(in the rows, 128 means zero)
Rotation paths and how fast each direction turns (degrees each step)
Each turn is a multiple of 5 degrees from 10 to 175, or 0.
Each row of a path follows its step; steps can be skipped.
Path 1:
step 0: [133 129 124 131 128 121 128 139 127 132 129 138 120 127 125 123 120 131
 123 128 129 120 128 126 125 125 137 136 130 122 128 128 141 126 122 125
 129 129 135 120 119 128 121 126 129 126 130 123 145 125 128 125 129 125
 125 128 126 127 127 130 137 130 125 132 125 131 125 132 140 132 138 129]
step 2: [134 129 132 135 129 135 127 131 139 130 130 131 129 125 133 133 127 128
 128 137 133 143 120 132 130 114 121 137 124 132 127 129 131 123 130 130
 126 121 126 126 126 131 123 125 136 128 120 129 115 133 125 128 136 126
 125 124 123 122 129 135 124 128 124 127 129 126 118 124 133 128 126 129]
step 5: [138 127 126 125 130 124 126 135 120 141 119 137 132 128 129 132 125 128
 124 133 129 125 141 132 130 133 126 125 131 125 133 129 131 130 126 125
 135 130 121 125 133 128 121 119 131 128 124 126 128 125 128 123 128 143
 130 136 127 135 135 128 121 122 125 131 126 124 129 130 118 134 132 125]
step 6: [125 126 132 126 127 126 135 130 134 134 132 122 130 131 127 119 122 121
 125 132 125 126 126 134 139 126 139 138 131 132 129 128 132 118 121 125
 123 127 127 131 125 131 127 127 123 125 129 120 121 133 127 120 133 131
 128 127 135 128 136 124 118 126 134 128 118 126 121 134 137 121 118 127]
step 10: [124 129 130 130 143 136 127 135 128 136 128 129 131 127 124 124 124 133
 117 131 119 134 134 130 135 119 134 129 132 133 131 130 128 124 134 121
 132 116 126 125 126 131 129 131 126 130 128 129 117 136 134 124 129 137
 130 132 121 124 125 128 135 126 129 123 134 128 123 120 130 129 122 119]
step 11: [128 120 130 132 130 126 121 131 139 132 141 131 128 134 138 132 131 130
 133 135 117 133 120 133 131 141 131 125 135 125 127 125 129 127 131 128
 125 126 129 122 119 127 123 127 132 133 127 126 136 126 133 130 130 136
 128 126 131 125 135 127 131 131 126 136 124 131 125 139 129 137 124 127]
step 12: [133 126 121 130 139 122 138 124 131 122 126 126 122 134 122 134 122 128
 134 135 131 129 134 128 122 134 133 136 128 130 127 126 130 131 116 133
 125 128 133 133 125 128 133 126 131 126 125 132 130 127 134 130 123 128
 129 129 118 136 132 121 125 132 136 117 133 135 116 133 127 126 129 128]
step 14: [125 135 138 132 124 123 130 123 131 132 129 131 135 133 125 123 119 133
 126 128 124 129 129 126 133 126 126 127 126 131 138 126 121 135 129 118
 131 127 125 144 131 130 120 125 124 126 125 129 122 132 118 121 136 127
 133 134 131 122 137 119 131 132 128 118 122 126 124 127 132 126 131 124]
Speeds:
[127 130 129 130 126 127 129 128 127 129 128 130 127 129 132 128 127 129
 127 128 132 129 130 125 126 129 128 131 127 131 127 128 127 128 127 129
 127 129 130 128 126 130 129 127 129 128 127 127 129 128 128 128 129 126
 129 127 130 128 128 128 127 127 128 127 126 128 127 129 129 127 126 130] -> 60
[126 127 131 128 128 127 128 128 128 128 129 128 128 126 125 128 127 130
 128 129 129 128 127 129 129 128 130 127 127 128 128 126 125 129 127 128
 125 128 128 128 128 128 127 129 127 127 130 126 130 126 126 127 128 128
 130 127 128 127 129 127 126 130 129 129 128 128 128 132 128 128 128 127] -> 135
[126 127 128 129 130 129 127 125 128 128 129 131 130 128 128 126 127 127
 128 127 127 127 129 129 129 127 128 131 127 128 127 129 130 127 130 125
 128 128 128 129 128 127 126 130 128 126 128 127 130 131 127 131 127 128
 129 127 130 126 127 130 129 128 130 126 127 127 129 129 128 128 127 127] -> 100
Path 2:
step 3: [132 113 136 133 123 132 130 123 129 125 127 124 122 130 123 127 127 129
 130 133 121 127 127 137 130 124 122 128 122 118 135 135 124 128 118 126
 132 123 118 130 132 130 127 121 130 130 131 131 130 134 134 127 124 125
 134 131 136 130 134 142 129 129 127 121 133 119 137 138 125 127 131 131]
step 6: [126 126 120 123 131 125 125 132 132 125 122 132 127 120 137 119 136 135
 128 127 123 125 125 127 129 130 132 126 126 127 125 119 127 129 129 126
 124 142 127 130 127 126 121 130 124 133 119 132 126 126 125 129 123 114
 125 138 134 125 129 130 119 116 134 134 131 133 134 135 130 121 140 132]
step 8: [135 128 129 119 138 126 127 123 120 118 130 123 130 125 136 134 133 127
 128 126 123 120 129 131 127 129 128 128 123 119 130 132 136 130 139 124
 129 121 130 130 136 131 127 133 129 129 134 122 127 126 135 133 129 124
 123 129 124 118 124 127 134 132 134 123 130 144 132 133 118 121 126 132]
step 10: [132 133 121 135 135 128 128 124 127 135 123 127 124 128 121 132 122 120
 126 123 133 136 129 127 122 118 121 121 129 129 124 131 129 131 133 132
 132 116 135 114 122 128 122 130 129 123 138 129 130 131 126 137 131 125
 133 130 128 122 126 134 120 134 124 116 134 132 134 126 130 133 126 126]
step 11: [130 137 123 126 115 129 127 126 126 135 137 117 131 137 123 132 123 129
 130 128 128 126 139 126 133 126 139 136 122 136 128 131 117 125 129 127
 130 128 133 139 123 127 120 125 125 134 121 120 135 127 130 131 132 125
 123 125 134 123 130 124 133 126 135 130 130 125 129 137 135 125 129 129]
step 12: [122 132 131 130 120 134 123 136 132 120 125 144 117 129 127 123 127 124
 125 132 131 134 143 128 128 131 122 124 135 121 122 122 125 133 132 133
 125 127 120 131 128 124 125 132 130 122 123 133 126 122 129 122 124 130
 136 127 134 124 125 131 130 129 131 123 134 125 130 117 140 133 130 125]
step 16: [134 129 124 133 131 135 129 120 128 126 131 108 131 135 127 136 126 125
 127 129 127 122 124 131 127 134 125 121 127 133 131 127 130 128 121 138
 119 136 138 119 127 131 130 127 135 129 130 129 132 124 124 127 123 133
 124 130 121 132 123 127 127 130 131 130 117 120 130 120 125 125 139 131]
step 18: [130 131 124 123 132 122 134 135 133 129 129 125 134 126 123 128 122 130
 120 128 136 128 129 118 123 130 127 133 130 137 132 129 128 129 123 126
 124 129 122 132 132 122 127 123 137 129 130 137 127 117 135 126 123 124
 129 120 131 128 120 137 120 126 131 139 125 133 131 121 129 137 120 142]
Speeds:
[128 128 128 127 127 128 128 130 128 126 129 129 127 128 129 126 128 130
 129 129 124 126 128 128 129 127 128 128 125 128 129 128 125 127 127 127
 128 129 127 129 127 126 128 128 128 127 130 126 130 127 129 126 128 127
 127 130 128 127 129 127 128 130 126 127 130 127 128 128 128 126 130 129] -> 130
Path 3:
step 1: [131 123 125 127 120 119 124 132 134 131 116 134 130 125 131 122 134 136
 128 131 128 131 131 130 125 123 121 127 121 120 128 120 136 127 127 120
 126 124 131 135 141 129 126 132 120 126 128 131 129 129 120 133 136 126
 131 137 118 134 129 125 128 128 125 131 138 134 134 132 131 124 130 128]
step 3: [119 130 129 131 127 122 124 129 131 132 133 133 129 131 118 132 123 128
 123 131 127 129 126 127 126 123 120 114 136 124 128 118 123 128 132 134
 127 130 124 131 130 137 124 120 137 124 126 121 131 132 128 122 132 122
 129 127 123 142 134 130 128 126 131 125 119 129 137 127 121 126 135 126]
step 5: [132 127 128 130 139 135 131 128 131 128 124 123 133 120 130 131 132 125
 127 120 131 123 133 127 133 122 118 130 127 120 123 129 126 144 125 134
 127 120 132 130 131 123 131 131 134 126 124 124 126 127 135 138 119 127
 133 128 124 135 138 134 129 129 119 129 123 128 131 136 131 123 133 133]
step 8: [138 133 135 129 134 129 128 131 134 129 131 127 138 123 123 120 129 129
 123 125 124 125 128 125 138 124 129 128 116 121 123 125 128 123 135 120
 128 126 126 129 136 126 128 128 126 114 130 124 129 133 129 139 127 129
 125 125 130 125 137 130 115 118 128 125 132 129 126 132 127 122 133 124]
step 10: [126 118 127 127 135 127 127 121 142 126 124 133 132 134 129 131 131 124
 130 131 121 127 129 129 129 124 126 127 122 126 128 132 128 126 139 128
 121 134 128 128 139 137 135 120 123 126 132 127 132 126 123 115 125 122
 132 125 118 126 136 123 130 129 127 124 120 121 128 128 133 137 129 133]
step 13: [134 125 127 127 125 133 123 131 129 133 124 129 135 122 132 129 130 134
 125 125 132 133 134 134 135 123 120 132 123 123 125 119 117 128 130 126
 118 124 135 127 133 134 127 123 131 136 126 127 130 135 123 118 123 120
 134 132 119 135 124 131 130 127 131 129 127 124 137 137 130 130 120 136]
step 16: [126 128 122 128 134 127 118 135 135 134 129 126 135 125 133 124 129 137
 128 124 126 133 128 129 132 125 131 131 125 126 128 126 124 131 125 135
 130 125 127 135 139 124 132 129 129 127 142 127 119 130 138 131 125 124
 136 122 123 142 129 125 127 122 124 122 131 131 132 138 129 123 134 135]
step 17: [120 122 127 137 136 122 126 124 131 126 121 125 125 130 127 133 128 133
 130 123 120 127 129 122 124 121 134 129 119 125 126 125 133 130 129 137
 124 118 134 126 142 130 126 135 121 125 127 130 123 133 130 134 125 127
 136 135 122 133 129 126 130 123 117 126 122 127 123 131 133 118 122 127]
Speeds:
[129 126 128 128 128 128 128 129 129 129 129 129 128 128 127 128 128 130
 127 129 131 131 128 128 125 130 129 129 127 129 130 127 127 127 130 128
 128 128 127 129 129 129 130 129 131 129 130 127 125 127 126 128 128 126
 129 126 124 128 128 126 129 128 129 129 128 128 127 127 130 127 126 129] -> 115
[129 130 126 130 127 127 128 129 128 130 127 125 127 128 127 127 130 128
 129 131 126 128 128 132 128 127 129 127 127 129 129 127 127 127 126 128
 128 129 129 127 127 127 128 128 127 127 129 127 127 127 126 129 127 125
 127 128 129 130 129 128 128 128 128 130 127 127 129 129 126 127 129 127] -> 140
